In the data rows, zero lies at 4.5, halfway between 4 and 5.
Some points, one per row:
4 5 1 6 7 5 5 4 4 0 3 3 5 5 3 3 2 4 5 0 5 5 2 6 2 4 3 5 9 5 4 5
7 8 7 5 6 5 5 5 3 3 5 7 4 4 7 5 6 5 6 5 2 5 7 2 3 3 5 5 4 4 5 3
6 7 6 5 4 6 5 6 4 4 6 7 4 4 6 7 6 4 5 5 1 4 6 2 3 3 5 4 6 4 5 3
4 5 1 6 6 5 5 4 4 2 4 3 4 5 3 5 1 5 5 2 4 4 3 5 4 4 4 3 7 5 5 4
1 4 7 5 2 3 2 8 5 3 4 3 7 6 0 8 4 7 8 7 5 2 7 7 5 5 4 9 5 8 6 4
7 6 6 5 4 2 6 3 9 7 6 5 5 5 5 6 4 2 4 2 4 1 1 6 6 7 3 7 1 3 5 4
5 4 6 4 4 7 4 4 2 5 4 2 5 5 5 3 5 6 5 6 6 6 3 4 5 5 5 4 3 4 3 5
6 2 7 6 4 6 5 4 1 6 4 0 5 6 5 3 4 6 6 6 6 8 3 5 5 7 7 3 0 2 2 4
3 4 2 6 3 5 4 6 6 5 5 5 6 3 6 3 5 5 3 4 6 5 3 4 6 2 6 4 5 5 6 5
5 3 5 4 4 7 4 4 3 5 4 2 5 5 5 3 5 5 5 5 6 7 3 5 5 5 5 4 3 4 2 5
6 3 5 4 3 9 3 4 1 6 4 1 5 6 6 3 5 6 6 6 6 6 2 5 5 5 5 4 2 4 2 5
5 3 5 4 4 7 4 4 2 5 4 2 5 5 6 3 4 6 5 6 5 7 4 5 5 6 6 3 3 4 2 4
5 5 3 2 3 4 5 4 3 4 6 6 3 6 5 4 3 5 2 5 7 4 6 5 6 5 3 3 7 3 3 6
4 5 2 5 6 4 5 3 4 1 4 2 4 4 3 3 2 5 6 2 5 5 3 5 3 5 4 4 7 5 4 5
5 2 5 5 7 4 4 8 6 2 3 2 5 4 2 4 6 8 5 4 6 0 3 5 2 3 2 1 3 7 2 3
4 5 0 8 6 4 5 3 2 1 3 2 3 4 1 4 0 6 6 1 4 5 1 5 1 6 4 4 8 5 4 5
4 7 0 6 7 6 5 1 5 0 3 2 2 4 1 4 1 6 6 0 4 4 1 4 2 5 3 4 9 5 5 4
4 5 2 4 6 5 5 6 4 7 5 5 3 7 4 4 5 3 3 4 6 5 5 3 3 5 3 4 4 8 5 3
2 3 6 5 3 4 3 7 5 4 5 5 5 5 2 6 5 5 5 6 5 3 6 5 4 5 4 7 5 6 5 4
9 7 5 3 6 3 7 1 9 7 6 3 5 6 6 8 4 2 4 3 4 3 1 7 5 6 3 6 0 4 4 4
5 6 6 4 5 2 5 3 7 5 6 4 4 4 6 5 3 3 4 4 5 4 4 7 5 6 3 4 1 4 4 5
2 4 6 4 2 3 2 7 5 4 4 4 6 6 1 6 4 6 6 6 5 3 6 6 5 5 4 8 5 7 6 4
7 6 5 4 5 3 6 2 8 7 6 4 4 5 5 6 3 3 3 3 4 3 2 6 6 6 3 6 1 4 4 4
1 4 5 5 3 3 3 7 5 4 5 4 6 6 3 6 4 6 6 6 5 4 7 6 5 5 4 6 5 6 5 4
4 2 3 2 5 2 4 3 5 5 2 5 3 5 4 5 3 2 5 6 4 5 6 4 3 4 6 2 4 5 7 6
7 1 3 5 4 4 4 8 5 5 2 4 5 4 3 3 8 8 1 3 5 0 3 5 4 5 1 0 4 4 5 4
1 4 4 4 5 7 3 7 5 4 7 4 5 2 4 5 3 1 4 4 5 5 4 2 6 4 2 3 4 1 6 4
2 3 3 4 5 6 4 7 5 5 7 4 6 3 6 7 4 2 4 4 4 4 4 2 5 5 3 3 5 3 5 4
2 4 2 7 2 3 6 7 5 6 5 6 5 3 7 3 4 6 2 4 6 5 4 3 6 2 8 4 5 5 6 5
1 3 6 4 3 3 1 9 5 3 5 3 7 6 1 8 4 6 7 6 5 3 8 7 4 5 4 9 5 7 7 5
2 1 6 4 6 4 6 1 5 3 2 6 3 5 7 5 5 7 2 4 6 4 2 5 5 3 3 6 6 5 6 0
3 6 3 3 7 5 6 7 4 7 5 5 3 6 4 3 6 3 3 3 7 7 5 3 2 5 2 5 5 9 5 3
6 6 5 4 5 2 6 3 7 5 6 5 5 5 5 5 3 3 3 3 4 3 2 7 5 6 4 5 1 4 4 5
6 5 5 4 5 3 6 3 7 6 6 5 4 5 5 6 4 3 3 3 4 2 2 6 6 6 4 6 2 4 4 5
1 3 4 3 5 7 4 6 4 4 7 5 4 3 5 7 3 3 4 4 4 3 3 2 6 4 2 4 4 2 6 3
4 3 5 3 5 9 3 3 1 5 4 0 5 6 5 2 5 6 6 4 6 6 1 6 5 5 6 3 2 3 2 4
0 2 4 2 5 7 3 7 4 4 8 5 4 2 7 7 3 1 4 3 4 5 4 1 6 5 1 3 4 1 6 3
3 4 3 7 1 1 5 7 6 6 6 6 7 2 8 1 4 5 2 1 6 5 3 3 6 2 8 5 5 5 6 7
6 5 6 3 5 2 5 3 8 6 6 4 4 5 6 5 4 2 3 2 5 3 2 7 5 6 3 6 2 4 5 5
2 3 6 5 3 4 2 7 5 5 5 5 6 5 2 7 3 7 6 7 6 3 6 6 5 5 3 8 6 7 7 4
5 6 1 4 7 7 6 6 4 8 6 5 3 7 4 4 4 2 2 3 6 7 6 5 4 5 2 5 4 8 6 3
0 6 4 5 6 3 4 3 4 7 4 5 4 1 7 3 8 4 6 6 5 4 5 7 4 6 3 3 7 5 3 6
4 3 3 2 4 4 5 3 4 6 2 5 3 5 3 5 4 3 5 6 3 4 4 4 4 3 6 3 4 5 7 5
5 2 6 5 3 9 3 4 1 5 3 1 6 5 6 2 5 6 5 5 6 8 2 6 5 6 5 5 3 4 1 4
2 3 3 4 4 4 4 7 5 4 4 5 5 4 4 6 3 4 5 5 5 4 6 5 6 5 3 6 5 4 5 4
2 4 7 4 1 3 1 7 6 5 4 4 7 5 0 6 5 6 6 6 4 1 5 6 5 6 4 9 6 7 6 4
6 3 2 6 5 6 4 3 5 3 3 4 5 1 3 6 6 4 1 7 6 5 8 4 4 3 5 6 4 5 2 5
6 7 6 5 5 3 5 5 3 2 5 6 4 3 6 5 7 5 3 4 2 4 7 4 3 3 6 3 5 4 5 5
4 4 1 7 4 4 4 7 5 4 6 3 7 4 9 5 5 4 3 2 7 8 4 3 4 0 9 5 4 5 7 5
5 5 3 1 3 4 5 4 3 3 5 7 2 7 5 3 3 4 2 6 7 4 7 5 6 5 3 3 7 3 4 6
0 4 6 4 1 2 2 8 6 4 4 5 7 6 2 7 4 7 6 7 5 3 7 7 4 5 4 8 6 7 6 4
8 8 7 6 5 5 5 5 3 3 6 9 4 4 7 6 7 4 7 4 1 4 7 1 3 3 5 5 6 3 5 2
6 3 6 4 3 8 3 4 1 6 4 1 5 5 5 2 5 6 6 5 6 7 2 5 5 6 6 4 2 3 2 5
1 3 7 4 2 4 2 8 5 5 4 4 7 5 1 7 4 6 6 6 5 2 6 6 5 6 4 8 5 6 6 4
7 6 5 5 5 5 5 5 4 4 5 7 4 4 5 6 6 4 5 5 2 4 5 2 4 3 5 5 6 4 5 4
6 2 4 4 4 3 4 9 5 2 3 4 5 3 3 3 7 8 2 2 5 1 5 5 3 5 1 0 4 4 5 3
8 7 7 5 5 4 5 5 4 3 6 8 4 4 7 6 6 5 6 4 1 4 8 1 3 4 5 4 5 3 4 3
6 6 6 5 5 4 5 5 4 3 5 7 4 4 6 5 6 5 5 4 2 4 6 2 3 4 5 3 5 4 4 3
5 5 0 7 6 5 6 3 4 0 7 3 4 3 2 5 0 4 7 0 4 6 3 2 1 5 3 4 9 5 3 5
5 6 1 7 5 6 5 2 6 2 4 3 4 2 1 3 3 4 6 2 4 6 3 5 3 3 4 4 8 4 5 5
5 4 2 7 2 2 5 6 3 7 5 8 7 4 7 1 5 5 4 4 4 5 4 4 7 2 9 4 6 5 6 7
4 3 5 5 4 8 4 5 2 6 4 3 5 6 6 5 5 6 5 5 4 5 2 5 5 5 5 3 3 4 3 3
4 5 4 4 8 5 6 7 4 8 5 5 2 7 5 3 5 3 3 3 7 8 6 3 2 5 2 5 4 9 6 2
5 3 6 4 4 7 4 4 2 6 4 1 5 6 6 3 4 7 6 5 6 7 3 5 5 6 6 3 2 4 2 4
5 3 6 5 4 8 4 4 1 6 4 1 5 6 6 3 5 7 6 5 6 7 2 5 5 6 6 4 2 3 2 5
Then 24 other points, each followed by its number:
7 5 5 4 4 5 3 3 7 6 6 6 3 6 6 4 4 2 4 3 6 2 4 6 6 4 3 6 2 5 3 5 0
0 7 3 6 6 3 4 2 4 8 3 6 3 0 7 4 8 4 6 6 4 4 6 8 4 7 3 2 7 5 3 6 1
6 5 4 5 2 9 2 4 2 5 4 2 4 5 6 4 5 5 6 6 4 5 3 6 6 2 5 4 2 6 3 6 2
8 7 7 5 5 5 5 5 4 3 5 8 4 4 6 5 7 5 6 4 2 4 6 2 3 3 4 5 6 4 5 3 3
4 6 0 7 6 5 5 3 4 1 4 2 3 4 2 4 0 5 6 1 4 5 2 5 2 5 4 4 8 4 5 4 4
6 5 5 4 4 4 5 3 7 6 5 5 4 5 4 5 4 3 3 3 4 2 2 6 5 6 3 6 3 4 5 5 5
2 4 5 4 4 3 4 7 5 3 4 4 6 5 2 5 4 5 6 5 5 4 5 6 4 5 4 6 6 6 5 5 6
1 5 5 5 4 6 3 6 5 4 5 3 7 6 2 5 4 5 5 7 5 3 5 6 4 5 5 5 5 7 6 4 7
4 2 7 0 6 1 5 4 5 5 1 5 7 4 4 4 6 2 4 2 3 5 5 3 5 5 7 4 7 4 7 7 8
3 6 0 5 5 4 5 3 5 1 3 4 5 4 4 3 3 5 6 2 5 4 2 6 2 5 4 4 8 4 5 5 9
7 7 6 5 7 4 5 6 3 3 7 5 5 5 8 4 6 5 6 4 2 6 7 2 3 3 4 3 4 3 4 4 10
4 5 1 6 6 5 5 3 5 1 4 3 4 4 2 3 2 5 6 2 4 5 3 5 3 5 4 4 8 4 5 5 11
5 3 5 4 4 8 4 4 2 6 4 2 5 5 5 3 5 6 5 5 5 6 2 5 5 6 5 4 3 4 2 5 12
6 6 5 5 5 2 5 3 7 6 7 5 4 5 5 5 4 2 3 2 4 4 2 6 6 5 5 6 2 3 5 6 13
2 4 5 5 2 4 3 6 5 5 4 5 5 6 1 8 4 6 5 6 4 2 6 6 5 5 5 7 5 6 6 4 14
3 4 4 6 2 3 5 7 6 4 5 6 6 3 6 1 5 4 2 3 6 6 3 3 6 2 7 5 6 5 6 7 15
5 5 5 4 5 3 5 3 7 5 6 5 5 5 5 5 3 3 4 2 6 3 2 7 5 7 5 5 2 4 5 5 16
4 2 3 1 5 3 3 2 5 5 2 5 2 4 4 4 5 1 4 6 3 5 6 3 3 5 5 2 4 5 7 6 17
7 8 7 6 5 6 6 5 3 4 6 7 4 4 6 5 5 5 6 5 2 5 8 0 3 3 4 4 5 3 5 3 18
6 6 6 5 6 7 5 3 3 3 7 7 4 4 7 5 5 6 7 7 0 4 6 3 3 3 7 3 4 3 5 2 19
1 4 6 4 2 3 1 8 6 4 5 4 6 6 1 7 4 6 7 8 4 3 6 6 5 6 4 7 6 8 6 3 20
6 4 4 1 2 3 5 5 2 3 6 7 2 7 5 4 3 6 0 5 9 3 7 5 6 6 2 2 8 2 2 6 21
5 3 6 4 6 7 4 5 2 6 3 2 5 6 5 3 5 6 5 5 6 6 2 5 7 6 6 4 3 3 2 5 22
7 6 5 4 5 5 6 4 2 4 4 8 4 4 5 6 6 5 4 6 1 4 6 2 3 3 6 4 5 5 5 5 23
Which two of these numbered points are nearest to each point below by angle, seen from the average point of the first points? Their numbers follow each, nearest first.
1 5 5 4 3 6 3 6 4 3 3 3 8 7 2 6 4 5 5 8 5 5 7 7 4 4 6 7 6 8 6 3 > 7 20
7 6 5 6 5 0 7 3 9 6 7 5 4 5 4 6 2 1 3 1 4 4 2 8 7 6 4 6 0 2 4 7 > 13 16
4 5 1 6 5 4 5 4 4 3 4 4 3 4 3 4 2 5 5 3 4 5 3 4 3 5 4 4 6 5 4 5 > 4 11
6 3 5 5 3 9 4 4 1 7 4 0 6 6 6 3 6 6 6 6 5 7 1 4 5 6 6 4 2 4 3 5 > 12 22
4 3 5 4 6 6 4 0 3 4 4 6 4 7 8 3 5 6 4 6 4 4 5 7 5 3 7 4 5 6 6 2 > 19 23
6 3 5 4 3 8 4 4 2 6 3 3 5 5 4 3 6 5 5 5 5 6 2 4 5 5 5 5 3 4 3 5 > 12 22
3 4 4 3 7 4 4 5 5 4 4 4 4 5 3 4 6 4 3 3 3 4 5 5 8 3 6 4 6 5 4 5 > 8 17
8 7 7 5 5 5 5 6 4 3 5 8 4 4 6 5 7 5 6 4 1 4 6 2 3 3 4 4 6 3 5 3 > 3 18
2 4 5 5 5 2 4 7 5 5 2 6 6 6 3 5 2 5 5 5 5 3 5 6 6 3 4 6 6 5 4 5 > 6 14
3 6 4 4 7 4 5 5 6 3 5 2 5 6 4 5 6 5 2 8 4 5 4 4 6 3 3 3 5 4 6 5 > 7 17
6 5 5 5 4 2 6 3 8 6 7 5 4 4 6 4 3 3 3 2 5 3 3 6 6 5 5 5 2 4 5 5 > 13 16
2 4 6 4 3 3 2 7 6 4 6 4 5 5 2 5 4 5 5 7 4 3 6 6 5 5 5 6 5 7 4 2 > 20 14
5 4 4 4 5 2 5 5 7 4 6 6 6 4 4 7 1 4 5 2 6 3 3 7 6 8 4 4 2 5 4 5 > 16 13
6 6 6 5 5 4 5 5 4 3 5 6 4 4 6 5 5 5 6 5 2 5 7 2 3 4 5 3 5 4 4 3 > 18 3
6 4 3 2 4 5 4 5 3 3 7 6 3 7 5 5 4 4 2 5 8 4 6 5 5 4 3 4 8 2 4 7 > 21 0
7 7 6 5 5 5 5 5 4 4 5 7 4 4 5 6 6 5 5 5 2 3 5 2 4 3 5 5 6 4 5 3 > 3 18
1 3 2 6 3 3 6 4 5 7 3 5 5 3 6 1 4 7 1 4 6 5 2 4 7 2 8 5 4 6 6 4 > 15 8
5 6 5 4 5 4 5 5 5 4 6 6 3 4 5 5 4 4 5 6 3 4 4 4 4 4 6 3 5 5 3 2 > 19 23
3 6 5 8 0 5 7 8 6 5 4 5 6 2 4 0 4 5 1 2 8 6 2 2 7 2 6 6 6 4 6 8 > 15 13
6 7 6 5 5 4 5 5 4 3 6 7 4 4 6 6 5 5 5 5 2 4 7 2 4 3 5 3 5 4 4 3 > 18 3
6 3 6 4 3 9 3 3 0 7 3 1 5 6 5 2 6 6 7 6 6 8 1 4 4 6 5 5 2 3 2 5 > 12 22
4 7 5 5 6 4 5 4 5 4 5 1 5 5 4 5 6 5 2 9 5 4 2 2 6 2 3 3 6 4 7 6 > 7 15
0 7 4 5 6 3 4 2 4 8 5 5 4 0 8 3 9 4 6 6 4 4 6 9 4 7 2 2 7 5 3 7 > 1 17
0 8 3 6 7 2 7 4 5 8 7 4 6 1 8 5 8 2 6 5 4 4 5 6 4 7 3 2 8 6 4 7 > 1 9
5 3 5 4 4 7 4 4 2 5 4 2 5 5 5 3 5 6 5 5 5 6 2 5 5 5 5 4 3 4 3 5 > 12 22
4 6 0 6 6 4 5 2 4 1 4 2 3 3 2 3 0 5 6 0 4 5 2 5 2 5 4 4 8 4 6 5 > 4 11
3 5 3 6 3 3 4 8 6 5 6 5 7 3 8 2 4 5 3 5 7 7 3 3 5 1 7 3 6 6 5 5 > 15 10
6 4 6 4 5 5 4 4 4 5 5 3 5 6 6 4 4 4 4 4 5 6 4 5 6 5 5 5 3 4 4 5 > 22 12
2 4 6 4 3 3 3 7 5 4 5 4 6 5 2 6 4 5 6 6 5 3 6 6 5 5 3 7 5 6 6 4 > 20 6
4 6 1 6 6 5 5 3 4 2 4 2 3 4 2 3 1 6 6 2 4 5 2 5 3 5 4 4 7 4 4 5 > 4 11
0 6 3 5 5 4 5 3 4 8 4 5 3 2 6 5 7 5 5 6 4 3 5 6 4 5 3 3 6 5 4 6 > 1 17
7 6 5 5 5 2 6 3 9 5 6 7 6 4 3 6 1 3 5 0 8 1 0 7 6 9 3 6 0 4 6 7 > 16 5
5 7 6 6 5 6 5 4 3 3 5 7 4 5 6 4 5 4 4 6 2 5 6 4 3 2 7 3 6 4 5 4 > 19 23
6 7 6 5 6 5 5 7 2 2 6 7 5 5 8 6 5 5 5 3 1 5 7 3 3 3 5 3 6 4 4 2 > 10 18
1 6 4 5 6 3 5 3 4 6 5 5 4 2 6 3 7 4 5 5 5 4 5 7 4 6 3 3 6 5 3 6 > 1 9
4 5 3 5 4 6 3 4 5 4 5 4 3 5 6 4 4 5 5 6 5 2 4 5 6 1 3 3 4 7 3 5 > 2 0
4 4 3 2 3 4 5 4 4 4 5 6 3 6 5 4 3 5 2 5 7 4 6 5 6 5 3 3 7 4 3 5 > 21 17
3 4 5 3 5 4 7 5 7 5 2 5 7 5 2 4 4 4 7 6 6 3 5 2 7 4 3 5 6 5 3 4 > 6 8
1 4 6 5 2 3 2 6 4 5 4 4 6 6 1 7 4 6 5 6 4 2 6 6 5 6 4 7 5 7 6 4 > 14 20
5 5 3 3 3 5 2 3 4 2 3 4 3 6 7 3 4 2 7 5 6 1 6 7 7 0 2 4 3 8 4 6 > 2 0
3 4 3 7 1 3 6 7 6 6 5 6 6 2 7 1 5 5 2 3 6 5 2 3 6 1 8 6 6 5 7 7 > 15 13
6 1 3 5 7 5 4 7 5 4 2 3 5 4 4 3 7 7 1 2 5 2 6 6 5 5 3 0 3 4 3 5 > 22 21
5 6 5 3 5 4 6 3 7 6 4 5 5 4 3 5 5 3 4 3 5 1 1 6 6 6 4 6 4 4 5 5 > 5 16
4 4 5 4 7 5 6 5 5 3 7 1 6 5 4 5 6 5 1 8 6 5 4 4 5 3 5 1 5 4 5 7 > 22 21
4 5 4 2 3 3 5 3 4 4 6 6 3 6 5 4 4 5 1 5 7 4 6 5 6 5 4 3 8 3 3 6 > 21 15
4 6 2 4 7 5 6 7 5 8 5 5 3 7 4 4 4 3 2 3 7 7 6 3 4 5 3 5 4 9 6 2 > 0 17
Here are 24 other points, each followed by its number:
6 3 6 4 3 9 3 4 0 6 3 0 5 6 6 3 5 7 6 6 6 7 1 5 5 6 6 4 2 3 2 5 0
6 5 5 3 6 2 5 4 7 5 6 4 6 6 6 4 3 2 3 0 6 2 2 8 5 6 3 6 2 4 4 5 1
6 7 7 4 5 4 6 5 5 3 6 7 4 5 6 6 6 5 6 4 2 4 6 2 4 3 5 4 5 4 4 3 2
8 8 6 6 5 5 5 5 4 4 5 8 4 3 5 6 6 5 6 5 1 4 7 1 4 3 6 4 6 3 5 3 3
6 6 6 4 6 2 5 5 4 3 5 6 4 4 5 5 6 6 6 4 3 5 6 2 3 3 4 4 6 4 4 3 4
7 7 4 4 6 3 7 3 8 8 6 5 3 6 5 6 4 2 3 2 5 3 3 6 5 7 3 6 1 6 4 3 5
0 7 3 5 6 4 5 3 4 7 5 5 4 2 6 4 8 4 5 6 4 4 5 7 4 6 3 3 7 5 3 6 6
2 6 4 4 6 4 4 3 5 6 4 5 4 2 5 3 7 4 4 5 4 4 5 5 5 5 3 5 8 5 4 6 7
4 1 4 0 5 2 4 2 4 6 1 5 4 5 4 4 4 1 5 6 3 5 6 4 2 4 6 1 4 4 8 7 8
1 6 4 5 5 4 5 3 4 6 4 5 4 2 6 4 8 3 5 5 5 4 4 6 4 5 4 4 7 4 4 6 9
7 7 6 5 5 5 5 5 4 3 5 7 4 4 6 6 6 5 5 5 2 5 7 2 3 4 5 4 5 4 4 3 10
5 2 6 3 4 8 4 4 1 6 3 1 6 6 5 2 5 6 6 5 6 8 2 5 5 6 6 4 2 4 2 5 11
4 6 3 4 7 6 5 6 3 8 5 4 3 7 5 3 5 2 3 2 7 7 6 2 2 5 2 5 5 9 6 2 12
6 5 5 5 5 4 6 5 4 3 4 7 4 5 7 5 5 5 5 4 3 5 6 3 4 3 4 4 6 4 5 3 13
6 5 5 4 5 3 5 3 7 6 6 5 4 5 5 5 3 3 3 3 5 3 3 6 6 6 4 5 1 4 4 4 14
1 4 7 5 2 4 2 7 5 5 4 3 7 6 1 7 3 7 6 6 5 2 7 6 5 5 4 8 6 7 7 4 15
6 7 6 5 5 4 5 5 4 3 5 7 4 4 6 6 5 5 6 5 2 5 7 2 3 4 5 3 5 4 4 3 16
6 3 1 6 5 7 4 2 7 4 3 4 4 1 3 6 5 3 2 6 6 5 7 4 4 4 4 6 5 5 3 5 17
6 6 6 5 5 5 5 5 4 4 5 7 4 4 6 5 6 5 5 5 2 4 6 2 4 3 5 4 5 4 5 3 18
7 7 7 5 5 5 5 5 3 3 6 7 4 4 7 5 6 5 6 5 1 5 7 1 3 3 5 4 5 3 4 3 19
5 6 0 6 6 5 6 3 4 3 6 3 4 5 2 3 0 5 6 2 5 5 4 7 4 5 3 4 7 4 6 4 20
6 1 4 5 4 3 4 8 5 4 4 4 5 4 4 3 7 7 2 2 5 1 6 5 3 6 2 0 3 4 4 3 21
8 7 3 9 5 7 3 6 5 6 3 9 7 2 7 8 2 6 6 6 1 7 7 3 5 0 5 3 5 2 6 1 22
5 3 5 4 4 7 3 4 2 6 3 2 4 5 5 3 5 6 5 5 5 6 3 4 5 6 5 4 3 4 3 5 23
Which two of these numbered points are nearest to each point below by angle, seen from the average point of the first points? Their numbers follow each, nearest first.
6 3 6 5 3 8 4 4 1 6 4 1 5 6 6 3 5 7 6 6 5 7 2 4 5 6 6 4 2 3 2 4 > 0 11
6 6 6 5 5 4 5 5 4 3 5 7 4 4 6 5 5 5 5 4 2 4 7 2 4 4 5 3 5 4 4 3 > 16 10
8 8 8 6 4 4 5 6 4 2 4 8 3 2 7 5 6 4 6 5 1 6 8 2 3 4 5 5 7 4 4 2 > 10 16
4 4 4 4 9 6 4 5 5 5 4 5 4 6 3 4 6 3 2 3 2 4 6 5 9 3 5 4 6 5 4 6 > 7 17
0 7 3 5 6 4 5 2 3 9 4 5 3 1 7 4 9 5 6 6 4 4 4 8 4 6 3 3 7 5 3 6 > 6 9
3 3 4 4 8 6 4 5 5 4 4 4 4 6 3 4 6 3 2 2 2 4 5 6 9 4 6 4 6 5 4 6 > 7 6
5 6 4 4 5 4 5 3 7 6 6 4 4 5 5 5 4 3 4 4 4 3 3 6 5 6 3 5 2 5 4 5 > 5 14
4 6 2 6 6 5 4 2 4 2 4 2 4 3 3 3 2 6 6 1 4 5 3 4 3 4 3 5 9 5 6 5 > 20 7
1 4 8 4 2 2 2 9 5 3 4 4 7 6 0 7 3 6 6 6 5 4 8 6 5 5 4 9 6 7 6 4 > 15 4
6 6 5 6 5 5 5 5 3 5 4 8 5 3 5 6 5 4 6 5 2 4 5 1 3 4 4 5 5 4 5 4 > 3 18
1 4 6 4 4 3 3 6 5 4 5 4 6 6 2 6 4 6 6 6 5 3 6 6 5 5 4 7 5 6 5 4 > 15 7
6 6 6 5 5 5 5 5 4 4 5 7 3 5 6 5 5 5 5 5 2 4 6 3 3 3 5 4 5 4 5 3 > 18 19
8 8 7 6 5 5 6 6 3 3 6 9 3 4 7 7 6 6 7 5 0 5 8 1 3 3 5 4 5 3 5 2 > 10 19
7 6 5 4 6 5 4 5 5 3 6 6 3 3 5 4 6 3 5 5 2 4 6 2 3 4 4 4 5 5 4 2 > 10 18
3 1 6 4 5 5 6 0 4 3 3 6 2 6 7 5 5 7 2 4 6 3 2 5 6 2 3 7 7 4 9 0 > 13 18
2 3 5 5 3 3 2 7 5 4 4 6 7 5 1 8 3 7 7 5 7 2 5 7 5 7 4 7 5 7 7 5 > 15 21
6 2 1 6 6 9 3 0 7 3 4 3 6 0 4 5 6 3 1 8 6 5 8 5 4 3 5 7 3 5 3 5 > 17 7
7 7 6 5 5 5 5 5 4 3 5 8 4 4 6 6 6 5 6 5 1 4 6 1 3 3 5 5 5 4 5 3 > 18 10
6 3 6 4 4 8 4 4 2 6 3 1 6 6 6 2 5 6 5 5 6 8 4 4 6 5 6 5 3 3 2 5 > 11 0
6 5 6 5 5 6 4 4 2 5 5 4 5 5 7 4 5 6 6 5 3 6 5 3 4 4 5 4 4 4 4 4 > 19 18
7 4 2 5 5 7 5 3 8 3 2 5 6 0 4 7 7 3 2 8 6 5 9 3 3 4 4 8 5 5 2 2 > 17 10
0 3 5 7 3 6 7 4 7 4 5 6 2 7 2 3 6 2 3 6 2 4 4 4 2 3 3 5 4 4 2 6 > 9 6
4 5 2 4 6 6 5 6 4 8 4 5 2 7 4 4 5 3 3 3 6 5 5 3 3 5 3 5 4 9 5 3 > 12 5
6 7 5 3 4 6 6 5 5 4 3 8 5 2 5 7 8 5 6 6 2 4 7 2 3 3 4 5 7 4 3 0 > 10 18
5 4 4 4 5 6 3 3 3 6 4 3 4 5 6 3 4 6 4 6 6 6 4 5 5 5 5 4 2 4 3 4 > 23 0
4 6 1 6 6 6 5 3 5 3 4 4 4 3 2 4 2 4 6 3 5 5 4 4 3 4 2 5 7 5 6 5 > 20 17
4 5 1 6 6 5 5 3 5 2 4 3 3 4 2 4 2 5 5 2 4 4 3 5 3 5 4 4 7 4 5 5 > 20 17
2 3 4 5 3 4 3 7 5 5 5 4 6 5 2 7 3 6 6 6 6 4 6 6 6 5 4 6 4 5 6 4 > 15 22
6 1 3 5 5 3 4 8 5 4 3 4 5 4 4 3 7 7 2 3 5 1 5 6 3 5 1 0 4 4 4 4 > 21 1
1 2 2 4 5 7 2 6 5 5 6 5 6 2 5 7 3 3 4 4 5 4 3 3 6 4 2 4 4 3 6 2 > 22 17
5 5 4 3 9 6 2 4 2 5 3 6 3 7 3 6 7 4 4 3 1 3 7 6 9 3 9 3 6 5 4 5 > 3 18
5 5 4 2 3 4 5 4 3 3 6 7 3 6 4 3 4 4 2 5 8 4 6 5 6 5 3 4 8 3 3 6 > 7 9
4 7 5 5 7 3 7 6 7 3 7 1 6 6 4 5 6 4 2 9 4 5 2 2 5 2 2 3 5 4 7 6 > 2 4
8 7 8 5 5 4 6 6 3 2 6 7 4 4 6 5 6 4 6 4 1 5 7 1 3 3 5 4 5 3 5 3 > 19 10
5 5 4 4 5 3 5 3 6 6 6 5 4 5 5 5 3 3 3 3 5 3 3 6 6 5 4 5 2 4 4 5 > 14 5
5 1 4 0 4 2 4 2 5 6 0 5 4 5 3 4 4 0 5 6 3 5 6 3 2 4 7 2 4 4 9 7 > 8 17
6 2 4 4 4 5 4 7 5 4 3 5 5 4 3 3 8 6 2 4 5 1 4 4 4 5 1 1 4 5 5 4 > 21 8
2 4 3 6 2 2 6 6 6 6 5 6 5 3 6 3 4 5 2 3 6 4 2 3 5 1 8 6 5 5 6 6 > 9 7
2 4 3 7 2 2 6 8 6 5 5 6 6 2 8 1 4 5 2 3 6 6 3 3 7 1 8 5 5 5 6 7 > 9 22
0 7 4 5 7 3 5 2 4 8 5 5 3 0 7 3 8 4 6 6 5 4 6 8 4 7 3 2 6 5 2 7 > 6 9
6 1 3 5 4 3 5 7 5 4 3 4 5 3 4 3 7 7 2 3 5 1 5 5 3 5 1 0 4 4 5 4 > 21 8
7 7 6 5 4 5 5 5 4 4 5 8 4 4 5 5 7 4 4 5 2 3 6 2 4 3 5 5 6 4 5 4 > 18 3
9 7 8 6 6 5 5 7 3 2 5 9 4 3 7 7 6 7 9 2 3 4 7 1 1 4 5 3 6 4 5 3 > 16 10
5 3 6 4 4 8 4 4 2 5 4 2 5 5 5 2 6 5 6 5 6 7 2 5 5 6 5 5 3 4 2 5 > 11 0
6 3 6 4 3 9 3 3 1 7 3 0 5 6 5 3 6 7 6 6 6 6 1 5 5 6 6 4 2 3 2 5 > 0 23
6 3 6 4 3 8 3 4 3 5 3 2 5 5 5 2 6 5 5 5 6 6 2 4 5 6 5 5 4 4 3 5 > 23 0
